|  -94 |   -3 |  594 |  450 |
|    4 |  195 |  -56 | -209 |
|  -96 | -265 |  141 |  500 |
|    2 | -201 |  284 |  553 |
=>
|  -3 | 594 |
| 195 | -56 |

|  -70 |  405 |  200 | -308 |  247 |
|  -78 |  408 |  182 | -300 |  257 |
| -354 | -219 | -411 |  -84 |   15 |
|  -29 |   87 | -300 |  -28 |  518 |
|  345 |  249 |  416 |   86 |  -31 |
=>
| 405 | 200 |
| 408 | 182 |

|  237 |  215 |  282 |   -6 |
|  129 | -103 | -331 |  438 |
| -159 | -179 | -241 |  320 |
| -160 | -210 | -214 | -513 |
=>
|  215 |  282 |
| -103 | -331 |

|  382 |  427 | -400 |
| -193 | -231 | -148 |
| -221 | -256 |  -76 |
|   38 |  150 | -272 |
=>
|  427 | -400 |
| -231 | -148 |

|  -12 |   47 |  415 | -101 |  -82 |
|  -12 |  148 |  -40 | -135 | -228 |
|  -12 |   47 |  264 |   80 |  601 |
=>
|  47 | 415 |
| 148 | -40 |

| -116 |   54 |   88 |   21 |
| -116 |   54 |   93 |   21 |
|  -78 |   54 |   93 |   21 |
| -561 |   54 |   93 |   21 |
| -116 |   54 |   93 |   21 |
=>
| 54 | 88 |
| 54 | 93 |

|  275 |   35 | -301 |  -66 |
|   15 | -239 |   -5 |   86 |
|  289 |  374 |   67 | -497 |
|  222 | -136 | -197 |  -90 |
|   40 |  154 |  103 |  -45 |
=>
|   35 | -301 |
| -239 |   -5 |

| -174 |    0 | -114 | -465 |  236 |
| -218 |    0 |  355 |  457 | -414 |
=>
|    0 | -114 |
|    0 |  355 |

|  440 | -222 | -205 |  439 |  192 |
| -207 |  433 |  442 | -211 |  -93 |
|  201 | -431 | -440 |  205 |   86 |
| -194 |  421 |  429 | -199 |  -80 |
=>
| -222 | -205 |
|  433 |  442 |
